50 stands for zero in the data rows.
Two rows play each game, the first against the second. How much does the first row win by? 10 is about a draw, 20 a big win and 0 a big loss. Wins can go round in a circle: one row can beat a second, the second a third and the third the first. Each row has two weighted sums of its numbers, A and B, taken from their middle values. A row wins by its A times the other's B, less its B times the other's A.
[39,38,44,55,53,74,42,30,31,47,42,68,47,66,40,56,65,53,51,40,49]
[33,50,51,49,53,53,55,34,45,50,57,54,43,55,47,56,52,48,46,49,54] -> 7
[66,64,53,38,40,45,48,48,56,50,51,48,58,52,54,44,49,51,51,60,53]
[40,46,48,56,44,49,60,50,45,49,45,48,52,56,60,53,49,48,48,40,55] -> 10
[59,47,29,45,50,54,43,46,46,49,58,56,47,47,35,45,53,63,40,61,49]
[60,61,51,40,47,48,54,52,60,41,46,54,64,56,58,47,50,41,51,61,55] -> 12
[39,57,50,39,44,45,51,59,69,52,55,35,56,35,52,47,33,44,47,52,45]
[58,42,59,61,49,62,54,49,53,49,32,64,48,66,63,50,61,52,70,33,47] -> 11
[53,42,44,60,48,47,49,60,62,56,37,34,50,43,52,44,50,48,51,49,53]
[39,54,51,46,50,49,52,37,41,48,48,54,56,53,55,55,42,48,48,49,52] -> 14
[57,55,48,47,44,50,47,60,78,53,47,45,53,38,57,36,37,47,43,63,47]
[48,58,46,65,58,50,48,39,47,69,40,43,49,56,50,50,66,66,34,47,52] -> 14
[57,64,47,34,35,37,52,65,66,47,56,45,56,38,51,43,41,38,43,56,47]
[45,48,55,39,53,58,55,41,41,43,61,59,45,55,41,54,51,51,38,54,42] -> 9
[68,63,54,43,32,35,47,63,53,27,65,66,47,45,47,47,41,30,54,57,48]
[53,46,49,66,46,43,56,63,62,46,38,52,45,47,59,47,51,50,60,51,49] -> 8
[53,58,65,40,42,35,54,72,65,46,54,47,51,33,57,44,44,45,50,53,51]
[57,50,46,35,48,57,55,47,39,44,58,65,46,48,36,55,60,43,55,66,52] -> 10
[46,53,59,47,52,44,52,59,59,58,45,36,46,44,56,44,62,52,44,43,51]
[43,54,58,35,46,44,48,58,61,56,58,35,49,26,48,44,41,45,40,49,49] -> 9
[47,58,44,57,55,48,50,44,50,44,44,55,60,61,55,51,46,56,43,48,54]
[40,55,61,52,60,51,43,42,64,55,43,37,49,45,61,49,45,53,36,52,44] -> 8
[39,53,54,50,41,45,51,50,49,42,61,50,50,51,56,57,34,45,54,34,54]
[52,51,62,51,56,44,55,47,39,54,59,50,43,56,59,59,57,38,58,47,49] -> 9
[51,39,61,64,57,54,49,44,42,51,35,53,41,57,51,57,57,56,67,36,50]
[56,61,65,47,62,47,43,64,69,58,45,39,41,35,53,41,49,47,35,58,33] -> 10
[42,42,44,67,48,44,44,58,40,46,55,57,43,52,45,54,40,48,53,48,63]
[53,37,35,55,57,57,58,43,49,65,45,44,44,62,44,41,64,60,49,47,56] -> 9
[56,59,64,47,44,50,55,63,50,50,42,50,48,47,65,51,49,41,63,59,59]
[38,62,58,31,38,40,53,54,62,57,55,35,57,37,56,44,38,45,45,50,45] -> 10
[54,72,67,35,44,40,47,57,46,53,53,45,61,35,51,54,49,53,46,48,45]
[59,47,57,53,50,59,53,62,74,65,36,39,45,47,65,32,63,48,47,58,40] -> 5
[33,44,60,55,65,76,43,36,34,51,33,70,48,62,47,69,66,52,67,41,39]
[40,54,31,28,31,49,55,47,46,33,68,52,52,40,36,49,40,47,36,48,54] -> 2
[52,37,37,54,49,45,47,60,34,51,72,56,42,47,36,55,32,43,53,48,62]
[66,59,49,36,44,40,56,61,57,39,55,51,59,48,51,53,49,45,51,51,48] -> 14
[50,42,24,44,50,55,58,46,45,53,57,53,51,62,37,46,49,62,61,73,62]
[39,49,43,41,43,51,49,41,42,38,61,58,50,49,41,54,39,41,44,36,55] -> 8
[55,37,59,62,58,62,49,38,45,62,24,49,39,63,45,53,70,58,63,42,42]
[58,37,39,50,52,57,61,53,46,43,46,52,47,61,49,44,68,60,52,63,56] -> 9
[63,77,61,55,49,36,48,49,49,52,50,55,57,44,61,57,48,50,55,58,46]
[42,68,52,30,38,42,43,51,45,44,68,50,56,29,39,50,41,35,24,42,47] -> 10
[57,57,55,49,55,41,54,54,46,53,53,34,50,47,52,49,65,46,45,43,49]
[62,50,62,58,49,63,44,45,45,47,35,65,46,69,62,54,70,45,77,44,42] -> 10
[34,45,42,60,51,48,49,37,37,44,50,61,41,54,38,59,41,53,50,48,50]
[68,45,48,52,49,62,44,45,50,52,45,56,48,67,57,43,68,63,53,60,44] -> 11
[38,34,41,45,54,66,45,42,27,45,57,65,36,58,23,58,56,44,60,34,56]
[50,61,43,46,50,56,51,40,38,42,56,61,53,54,39,56,49,45,51,68,58] -> 7
[31,41,58,61,47,61,45,32,38,56,29,54,42,59,57,61,53,52,68,35,51]
[34,49,43,42,55,63,56,25,41,43,56,61,55,59,37,60,50,50,42,47,52] -> 8
[52,52,40,36,50,44,43,65,61,46,72,42,52,29,36,46,35,40,42,59,54]
[49,55,46,50,55,45,64,48,52,46,42,49,54,55,58,51,49,51,39,45,55] -> 12
[45,41,53,38,68,73,67,40,37,48,55,58,49,68,42,63,75,42,58,44,38]
[54,47,53,57,46,50,54,50,42,45,44,56,50,62,64,59,52,43,65,42,60] -> 7
[59,59,60,52,44,50,54,62,67,46,46,56,53,52,63,44,54,52,53,56,50]
[36,48,34,51,48,42,43,42,32,38,62,61,52,51,33,62,23,42,46,40,64] -> 10
[52,67,65,36,49,33,47,73,75,49,60,39,68,18,51,41,32,38,42,70,47]
[50,53,41,68,50,40,48,47,40,46,49,50,51,50,50,52,46,59,46,50,58] -> 14
[51,54,59,47,34,53,56,50,55,40,53,67,51,60,61,54,44,41,68,56,53]
[48,44,64,50,55,52,50,56,59,58,48,35,43,37,60,42,49,44,40,44,40] -> 7
[44,51,59,44,46,49,58,46,43,49,56,47,53,54,57,53,53,44,50,40,57]
[44,44,34,59,60,61,62,34,42,54,36,41,58,56,52,49,62,59,40,46,54] -> 3
[61,58,44,64,53,40,44,59,51,55,50,46,51,53,52,48,52,58,57,58,54]
[71,57,59,52,40,32,49,64,51,38,59,69,56,49,58,50,36,40,68,50,54] -> 12
[48,64,62,28,39,43,47,66,66,53,61,38,53,28,50,49,50,40,41,51,48]
[49,40,69,54,64,54,53,56,55,64,29,41,43,58,57,58,63,49,61,44,45] -> 18
[24,49,42,59,56,46,53,34,47,60,37,27,54,47,61,53,45,60,44,38,53]
[37,49,39,44,52,48,55,33,47,54,57,42,62,53,47,53,46,58,39,45,57] -> 12
[37,47,70,41,59,47,53,42,61,69,45,38,43,50,65,49,41,53,48,28,34]
[53,33,63,61,68,64,43,34,33,55,34,59,44,66,52,62,73,51,67,44,40] -> 8
[42,41,45,73,51,57,41,45,43,51,45,50,43,54,50,51,42,53,59,50,60]
[60,49,71,41,47,65,55,51,55,42,53,63,46,65,57,49,66,41,62,43,43] -> 12
[48,23,57,68,50,73,28,31,29,46,36,78,30,72,40,53,63,63,86,42,37]
[44,56,62,40,45,46,50,59,52,49,55,38,48,39,51,48,49,42,42,47,45] -> 9
[59,53,55,51,45,53,47,58,61,53,44,51,43,36,53,37,55,58,41,54,42]
[46,46,68,38,56,36,45,66,70,60,51,29,48,24,57,41,46,46,46,51,44] -> 7
[43,57,64,44,60,47,48,55,61,60,48,35,52,40,61,46,44,46,48,56,43]
[44,45,63,55,61,64,49,50,50,54,40,48,40,56,59,59,60,53,49,47,34] -> 7
[44,45,55,46,52,39,49,57,52,50,47,37,58,46,57,55,40,50,52,42,57]
[52,38,33,56,52,57,51,46,59,64,46,48,52,61,50,37,49,66,54,53,50] -> 13
[64,62,53,52,41,39,56,62,55,42,49,50,60,44,60,51,44,46,56,51,48]
[51,45,55,56,55,63,48,44,50,62,36,41,46,54,59,50,65,60,42,38,45] -> 10
[59,48,53,49,50,64,54,46,51,60,48,53,48,59,54,47,67,58,56,60,52]
[49,52,49,65,50,42,45,49,49,49,49,55,51,54,59,56,45,56,55,51,54] -> 9
[41,33,48,73,63,62,37,30,39,53,39,57,48,63,43,57,54,62,61,34,49]
[50,49,58,45,44,50,52,54,49,45,64,57,45,59,57,57,48,36,55,40,58] -> 6
[45,53,66,49,52,48,54,59,52,55,35,37,42,45,64,51,59,52,50,53,43]
[41,53,60,30,37,55,57,55,49,41,64,59,46,46,44,58,51,38,50,40,42] -> 9
[43,31,54,52,50,62,50,50,59,54,53,37,37,49,56,41,53,55,50,57,51]
[63,56,61,37,57,46,43,73,75,57,58,40,58,25,49,44,43,43,49,61,36] -> 17
[36,24,45,69,54,67,42,39,36,46,43,60,30,60,41,51,49,57,63,28,53]
[51,56,40,48,46,42,49,44,46,41,54,47,60,47,49,57,42,52,42,54,57] -> 8
[58,41,53,57,50,48,43,51,53,64,55,51,46,53,52,48,51,48,53,31,45]
[31,53,50,38,57,42,44,35,58,59,40,31,60,45,53,49,38,59,33,43,49] -> 10
[57,48,31,37,53,54,61,55,48,49,57,59,49,58,32,46,62,60,54,72,49]
[42,65,46,62,53,48,41,42,45,56,42,49,56,51,56,60,49,59,48,50,55] -> 11
[61,63,54,62,53,33,52,71,75,45,25,49,63,40,61,49,41,59,52,69,47]
[73,60,57,60,45,37,45,70,67,39,43,61,47,49,58,44,57,51,65,71,50] -> 5
[52,54,34,62,52,60,56,42,53,55,38,52,59,63,61,45,55,62,56,51,50]
[37,55,41,37,51,63,61,39,43,47,54,54,57,59,43,57,43,43,52,57,59] -> 6
[41,67,55,25,32,41,50,54,50,47,73,50,53,27,38,50,37,42,32,38,41]
[50,36,46,69,47,70,37,30,50,55,36,58,48,67,58,55,49,56,61,35,47] -> 16
[47,52,42,56,56,58,52,37,54,55,42,48,55,61,56,45,56,61,34,46,46]
[45,47,42,47,47,51,40,44,54,43,64,53,53,40,39,50,27,50,43,56,60] -> 11
[78,76,65,54,50,38,54,60,60,51,41,52,55,45,54,53,65,53,59,61,49]
[45,51,57,53,52,47,48,41,36,54,56,49,44,57,49,62,49,50,56,55,53] -> 13
[34,28,38,67,62,71,39,25,32,43,45,71,37,66,32,60,57,64,69,46,47]
[48,32,35,64,59,45,44,63,49,49,62,46,41,47,35,38,32,56,56,56,63] -> 11
[42,58,56,29,47,44,44,64,68,52,61,34,52,21,45,45,40,46,41,51,38]
[40,43,43,55,55,46,39,52,39,46,64,56,47,47,35,61,18,43,54,46,61] -> 5
[64,59,56,62,48,53,53,54,51,46,40,61,43,63,59,55,63,55,71,57,49]
[59,64,34,58,51,51,50,46,56,58,31,46,68,55,61,43,54,62,44,60,55] -> 13
[47,49,50,46,46,46,51,49,52,53,65,47,49,48,50,52,45,42,47,38,46]
[34,61,53,53,51,47,46,40,55,47,52,41,54,49,58,56,44,52,38,38,51] -> 11
[60,42,24,45,48,57,52,46,32,38,65,57,42,55,25,51,60,55,50,70,52]
[46,49,39,39,51,45,46,41,36,46,68,52,52,46,31,52,42,52,33,55,50] -> 5
[40,50,49,38,46,43,46,46,51,49,52,37,56,38,50,48,43,53,30,45,46]
[61,60,49,41,33,44,49,63,54,36,59,52,55,35,46,41,43,40,43,49,54] -> 12
[49,60,61,48,43,39,55,54,52,45,43,49,55,50,62,50,44,50,52,43,54]
[46,59,49,50,53,53,55,39,42,45,48,55,57,60,50,63,49,51,53,52,49] -> 12
[46,52,36,27,59,52,58,57,30,28,82,62,39,34,6,60,62,24,28,63,40]
[48,51,43,52,50,45,49,58,53,44,53,45,51,37,43,44,41,47,41,51,54] -> 10
[48,42,57,67,57,60,45,23,40,56,27,53,48,63,52,62,57,59,56,33,43]
[35,68,53,50,40,39,62,43,58,45,41,42,57,52,70,52,32,43,46,43,54] -> 11
[50,45,45,44,46,57,62,41,45,49,57,51,55,57,46,55,61,51,59,52,56]
[37,28,49,73,58,65,37,26,33,50,42,68,36,61,36,60,51,64,69,39,53] -> 12
[47,31,47,69,47,50,39,34,44,50,48,59,41,56,39,52,50,65,54,45,48]
[63,43,18,50,45,49,43,50,53,45,65,60,51,47,25,45,46,68,49,76,58] -> 14
[73,44,44,55,40,55,39,59,61,50,49,58,52,47,48,34,55,50,61,67,53]
[78,57,52,28,39,37,41,69,36,34,74,75,42,40,26,59,50,42,66,57,49] -> 5
[59,38,35,58,54,43,33,54,40,46,62,58,53,43,38,51,32,48,54,48,61]
[58,47,60,57,55,51,49,65,65,60,47,34,43,41,54,42,61,55,49,56,42] -> 9
[75,59,53,46,39,39,55,72,68,44,39,55,55,41,57,44,53,53,52,70,48]
[49,52,59,54,68,52,45,55,64,63,44,36,47,44,55,36,49,56,40,59,48] -> 10
[50,51,42,33,45,39,52,56,32,36,70,54,43,43,30,48,37,44,41,54,59]
[57,47,49,47,55,32,50,70,53,54,62,46,47,45,46,49,39,42,57,62,50] -> 11
[45,61,51,34,39,41,46,58,61,46,65,47,64,33,48,53,27,38,38,46,48]
[36,19,40,67,50,71,41,28,34,48,40,62,35,60,36,55,56,58,61,25,47] -> 12
[64,55,60,52,48,47,53,55,45,39,54,63,46,56,55,52,61,44,55,52,48]
[57,62,51,65,44,45,56,69,67,43,33,52,59,46,62,48,57,57,54,65,56] -> 7
[42,45,53,61,62,60,57,41,49,62,37,45,41,58,50,51,58,58,45,44,43]
[53,20,56,66,47,81,12,35,39,48,44,81,36,62,40,56,63,58,74,30,38] -> 5
[51,69,53,40,40,38,50,56,50,45,58,40,61,40,55,50,44,45,54,50,57]
[47,50,37,44,53,60,60,42,36,47,55,60,48,55,32,60,58,46,50,57,52] -> 11
[32,47,45,54,56,48,45,50,66,66,40,28,57,40,60,52,37,53,46,48,46]
[53,46,54,70,49,58,40,40,53,60,42,57,53,58,57,54,54,56,54,41,50] -> 10
[46,49,19,28,53,59,65,47,38,29,73,71,49,59,15,50,53,49,40,77,53]
[65,50,38,51,46,44,49,53,55,42,54,49,55,49,48,41,45,53,49,71,54] -> 9
[45,43,63,36,40,53,50,63,49,53,60,40,50,45,60,52,42,34,59,44,48]
[36,50,50,46,61,53,55,38,44,54,50,55,49,50,45,59,52,51,40,51,47] -> 11
[64,85,58,29,39,29,50,66,53,47,60,43,63,20,44,51,53,44,35,61,40]
[43,59,48,54,53,58,58,36,39,56,39,49,57,60,57,64,57,50,59,49,58] -> 9
[43,55,44,24,30,44,56,45,39,41,66,51,55,48,46,50,40,49,40,41,52]
[56,60,60,39,42,36,53,59,45,36,65,56,45,45,51,54,37,28,55,43,48] -> 15
[73,61,54,49,45,38,54,60,43,39,56,60,43,47,42,51,61,42,49,54,47]
[57,48,36,56,49,45,40,53,36,46,58,51,51,49,40,51,37,56,52,52,67] -> 12
[42,47,51,41,36,45,52,46,41,42,66,55,47,57,51,53,43,38,53,38,58]
[57,57,49,38,43,47,56,49,49,39,57,60,55,57,52,51,50,47,53,56,56] -> 11
[45,27,38,59,62,57,40,41,30,42,59,66,42,56,20,60,54,55,59,48,56]
[31,35,52,45,49,74,50,21,38,55,42,50,51,61,43,60,61,53,46,19,45] -> 11
[38,55,48,40,54,52,49,36,43,53,61,47,53,51,47,55,44,55,37,51,56]
[53,56,43,57,54,39,45,54,41,43,47,51,58,44,44,52,39,52,48,39,59] -> 9
[57,50,50,49,49,52,60,50,52,41,50,55,52,56,54,51,57,50,49,41,56]
[63,47,60,43,51,45,53,54,41,38,64,68,38,54,38,55,53,38,56,57,40] -> 9
[41,32,45,71,59,58,46,39,37,47,45,57,35,57,41,52,54,53,65,46,53]
[35,62,62,40,53,42,46,53,47,52,52,38,52,37,48,49,42,43,41,49,50] -> 10
[69,65,57,38,45,51,46,58,68,54,53,55,55,45,50,42,52,47,50,60,39]
[50,67,63,37,50,54,48,62,55,49,47,37,53,38,58,50,54,44,35,59,44] -> 9
[40,47,43,54,50,48,52,41,55,66,49,38,60,56,51,50,45,62,43,41,54]
[55,42,31,48,57,59,57,37,42,53,46,55,50,66,48,48,73,68,46,59,47] -> 7
[76,53,45,49,43,41,55,56,42,32,57,73,43,51,47,46,60,45,65,65,43]
[60,66,52,37,43,39,55,59,48,34,61,57,54,46,50,53,50,38,50,61,46] -> 13
[60,60,75,44,46,46,54,67,58,57,45,38,50,43,61,49,60,45,57,54,53]
[50,41,48,52,48,50,44,61,65,49,57,34,54,30,42,43,38,42,44,47,46] -> 10
[38,48,43,50,51,40,44,44,55,58,42,40,66,41,54,58,35,59,48,55,57]
[46,33,39,60,50,73,47,39,41,45,41,64,41,65,45,56,62,60,64,43,45] -> 3
[55,56,53,48,33,39,51,63,56,47,58,45,50,44,54,47,39,41,61,60,54]
[38,56,42,51,60,46,50,43,39,50,55,52,56,50,37,59,46,50,43,48,53] -> 8
[63,63,56,35,42,36,45,54,54,41,65,54,54,46,52,46,43,37,37,53,46]
[46,29,51,65,51,63,26,35,44,54,49,64,37,60,46,53,54,65,73,40,48] -> 16
[33,31,47,64,58,66,62,47,52,67,34,35,50,61,66,50,44,47,68,43,54]
[44,59,61,48,50,38,46,56,57,53,48,37,53,40,56,51,42,43,49,44,49] -> 10
[52,49,46,66,45,56,45,40,39,38,45,60,41,58,45,53,56,51,50,45,49]
[39,48,65,48,54,54,52,52,54,58,38,36,44,51,63,47,68,58,44,45,39] -> 9
[43,54,38,29,43,42,63,44,46,43,59,50,60,50,44,50,44,47,39,57,57]
[51,47,45,60,52,43,53,73,52,59,46,39,45,48,46,43,48,43,60,48,57] -> 7
[50,35,54,54,49,62,40,39,32,52,61,74,38,62,37,56,57,52,61,34,45]
[70,43,50,34,47,65,52,48,50,53,53,57,51,61,52,40,71,52,59,59,48] -> 13
[55,64,67,53,57,43,57,58,66,62,38,35,52,43,65,49,59,59,45,58,42]
[39,43,53,54,54,49,60,44,44,53,44,48,51,63,60,57,53,47,53,31,50] -> 9
[45,57,43,40,41,43,50,44,60,45,46,38,59,42,49,47,50,58,36,43,45]
[47,38,38,58,48,51,54,48,50,52,54,48,51,55,45,45,44,52,44,49,58] -> 12
[38,29,31,71,59,53,46,41,36,56,56,40,40,49,31,53,43,57,44,41,55]
[28,51,48,34,40,42,59,46,54,46,56,46,56,54,58,49,31,43,45,41,58] -> 9
[44,40,46,48,56,64,61,32,34,48,53,62,54,68,49,58,59,48,59,37,53]
[58,66,80,45,61,37,42,66,71,61,53,41,49,30,62,47,41,44,43,58,33] -> 10
[48,61,58,27,52,50,45,64,70,56,64,32,53,17,45,39,43,47,33,62,37]
[55,49,52,49,45,56,61,48,49,52,49,44,50,57,55,43,63,53,45,37,48] -> 8
[29,41,53,54,46,53,50,49,51,46,49,37,52,51,61,56,41,48,50,34,58]
[58,59,39,40,36,46,58,50,55,38,45,51,59,58,54,43,52,46,51,64,60] -> 13
[33,40,57,58,57,62,59,48,59,64,31,40,51,62,69,48,50,53,51,36,55]
[58,58,63,54,51,46,55,61,56,47,35,55,49,55,61,53,65,49,64,55,51] -> 7
[46,40,57,47,48,53,55,52,64,61,43,39,45,50,60,41,57,51,46,38,46]
[42,59,41,67,52,47,56,52,58,51,25,44,59,52,67,46,49,66,49,53,57] -> 14
[61,52,48,56,50,49,55,50,60,59,42,53,53,62,61,45,59,54,57,61,56]
[39,47,38,61,53,47,48,51,40,52,50,49,50,52,48,56,34,49,50,44,60] -> 10
[45,44,35,54,49,59,52,44,54,56,49,51,52,61,52,46,52,65,46,50,51]
[54,44,32,64,48,46,42,49,51,59,33,40,61,37,50,44,49,58,49,53,61] -> 12
[52,46,33,34,53,61,62,39,40,43,53,62,59,64,29,57,58,55,60,60,53]
[56,46,42,48,47,53,61,45,51,55,48,55,51,62,57,51,65,59,54,50,50] -> 10
[52,49,57,47,40,53,49,48,42,48,56,47,47,51,50,46,53,45,41,39,53]
[79,74,69,36,35,36,49,86,69,48,58,52,52,36,59,46,46,38,53,62,41] -> 16
[33,53,65,50,83,38,41,42,64,70,45,32,49,41,52,52,41,62,31,42,34]
[37,42,43,44,41,52,55,46,43,48,58,36,49,43,47,49,41,46,47,51,61] -> 11
[49,43,39,55,43,52,55,46,49,48,55,54,45,57,45,47,52,56,48,45,54]
[49,55,64,41,63,49,49,65,69,66,48,33,45,30,55,39,52,49,40,48,33] -> 9
[37,32,38,69,56,51,41,32,42,55,51,56,44,48,41,55,40,68,45,42,47]
[56,54,52,45,52,45,36,58,57,52,62,48,47,38,46,49,37,44,47,54,54] -> 15
[55,43,56,56,52,61,48,36,48,54,44,60,57,73,62,53,59,45,52,34,41]
[63,48,45,61,46,67,49,39,53,43,44,64,49,69,61,47,69,53,62,59,45] -> 11
[40,55,48,61,44,42,47,46,42,51,58,47,52,55,57,57,39,46,52,40,61]
[36,39,38,59,46,62,60,34,49,50,46,49,56,65,57,51,42,49,43,37,60] -> 8
[41,53,39,49,41,46,61,44,52,46,44,52,66,54,56,49,44,56,45,45,64]
[65,48,36,63,53,55,58,47,58,56,43,51,55,63,56,39,68,58,59,54,47] -> 9
[65,63,52,68,50,49,56,57,56,38,28,51,48,51,64,48,63,55,59,63,50]
[61,64,54,64,41,44,55,58,56,35,37,54,53,54,65,51,55,51,62,61,51] -> 11
[40,48,59,52,63,58,55,41,56,64,40,38,46,60,64,46,59,62,43,40,47]
[28,35,46,62,61,63,51,23,34,53,39,60,47,63,44,64,51,51,56,33,51] -> 9
[44,47,48,52,48,41,48,51,44,50,58,43,47,41,48,48,43,46,42,51,60]
[43,57,65,46,52,41,47,56,54,58,56,34,39,38,55,52,57,52,39,61,49] -> 14
[73,76,66,51,38,39,58,76,67,31,46,62,49,45,63,44,58,43,75,71,45]
[47,60,54,50,44,46,43,42,42,46,54,58,50,56,50,53,36,45,46,44,53] -> 9
[40,30,37,39,61,78,52,33,25,40,51,70,40,70,16,62,75,52,46,54,42]
[38,50,62,52,53,49,58,50,50,47,45,44,51,52,56,61,46,41,51,41,45] -> 5
[54,61,61,42,39,45,60,55,60,51,46,46,45,52,62,42,67,46,45,48,49]
[58,42,49,59,58,60,51,46,56,65,42,46,42,64,59,50,62,66,58,54,50] -> 9
[39,54,52,50,45,50,51,54,51,45,48,41,57,48,60,49,43,44,49,37,57]
[53,50,57,46,45,53,50,52,50,56,58,43,41,45,51,43,52,44,45,46,46] -> 11
[30,50,41,55,51,40,60,45,58,54,46,44,56,49,61,54,39,55,38,39,49]
[67,46,42,39,50,64,60,40,40,37,51,67,46,62,41,51,67,44,54,65,48] -> 10
[65,57,49,39,45,29,56,61,59,33,55,62,53,46,45,50,57,53,61,61,57]
[44,51,55,46,57,68,53,33,36,46,53,62,56,59,41,60,51,44,45,42,42] -> 9
[61,62,62,60,45,49,49,55,55,44,41,58,52,60,68,55,56,47,61,50,52]
[51,44,40,49,47,48,45,54,31,45,60,58,47,47,36,55,30,42,50,46,59] -> 9
[39,51,53,38,47,46,54,50,48,50,60,41,48,47,47,54,47,45,42,41,51]
[55,47,67,43,45,49,58,68,67,56,44,34,54,41,65,38,59,41,62,53,50] -> 11
[40,64,57,35,34,46,45,60,55,48,60,40,52,32,50,45,44,48,37,40,48]
[51,59,56,37,47,35,47,59,56,43,53,38,57,27,43,47,45,41,37,51,45] -> 9
[39,42,52,61,50,57,45,39,40,50,44,58,57,56,49,61,41,48,47,36,56]
[44,49,63,47,58,46,45,59,63,60,53,32,36,40,50,38,38,43,39,62,46] -> 10
[44,51,60,36,48,48,46,59,67,50,59,47,51,29,51,41,34,47,37,36,43]
[48,61,59,27,41,41,54,61,61,47,53,40,60,36,58,44,43,45,38,54,48] -> 10
[51,48,40,66,58,44,48,52,53,62,45,46,50,44,54,48,51,60,52,48,56]
[57,49,47,66,49,60,51,46,62,58,26,49,53,64,62,36,63,57,55,56,48] -> 11
[59,54,48,38,49,54,62,46,49,44,63,55,55,57,43,53,54,46,57,55,48]
[52,43,62,54,60,65,54,45,51,58,42,51,48,64,63,55,64,51,55,43,35] -> 11
[55,45,57,51,58,74,39,44,28,33,45,83,44,64,40,63,68,37,70,46,43]
[51,49,47,46,42,48,40,50,38,45,64,65,56,48,41,55,33,47,48,40,56] -> 4
[52,58,68,54,63,61,42,43,41,54,37,58,49,65,56,64,63,44,56,47,47]
[55,23,27,37,57,73,47,42,38,46,56,69,41,73,26,51,75,68,54,68,40] -> 9
[54,53,33,59,54,54,51,43,48,47,40,54,52,71,51,43,63,62,49,60,48]
[41,51,61,51,54,43,51,61,59,54,42,41,47,40,60,48,36,49,46,50,49] -> 11
[53,54,58,37,45,37,47,58,50,43,67,42,45,27,34,49,48,40,35,44,41]
[43,60,66,42,64,53,64,41,47,56,36,43,45,50,56,59,62,47,37,50,37] -> 7
[42,40,35,24,56,70,58,43,29,39,78,78,42,59,16,65,55,46,50,67,49]
[66,64,52,65,37,49,53,68,67,44,35,49,57,54,68,43,52,44,65,66,55] -> 10
[27,45,61,40,57,52,54,39,52,59,44,35,43,45,58,45,43,59,37,40,47]
[47,48,32,39,48,61,49,41,36,45,66,65,42,56,18,59,51,54,39,54,50] -> 8
[68,58,44,59,49,47,58,53,49,45,34,48,60,55,55,41,71,60,45,59,52]
[82,65,44,39,41,40,45,64,37,28,67,69,46,48,34,54,47,38,63,64,47] -> 18
[55,38,28,43,55,51,60,36,40,40,60,61,52,65,42,48,60,60,53,63,48]
[64,45,47,51,59,48,35,55,52,55,57,49,50,40,40,43,40,52,45,52,49] -> 10
[68,63,63,44,45,52,53,61,45,46,48,61,46,56,57,51,70,46,63,61,44]
[29,39,41,59,46,56,49,35,35,53,59,54,48,53,43,60,34,48,55,30,59] -> 9
[43,40,45,56,53,62,45,34,33,63,56,51,46,61,39,55,56,51,60,36,49]
[49,51,55,42,40,43,50,68,61,43,54,41,47,33,49,40,43,50,49,42,53] -> 10
[46,43,52,59,47,49,57,57,53,61,41,34,54,48,60,45,50,50,61,53,55]
[52,59,61,46,71,43,47,49,81,65,44,29,51,36,54,38,44,68,38,53,31] -> 5
[66,49,49,47,41,62,56,43,39,30,53,77,45,61,48,54,63,46,69,67,47]
[62,57,47,57,57,54,52,38,41,51,51,57,47,57,43,58,65,54,52,45,48] -> 9
[54,58,58,38,54,59,56,47,43,33,62,66,48,53,45,54,54,36,51,53,44]
[57,29,29,53,59,55,42,50,51,57,65,59,41,55,27,43,55,72,51,59,50] -> 16
[55,63,56,62,54,39,62,64,54,48,33,48,51,42,61,52,56,57,52,57,48]
[29,33,48,62,57,75,43,38,39,54,50,65,38,55,34,61,54,48,51,31,52] -> 7
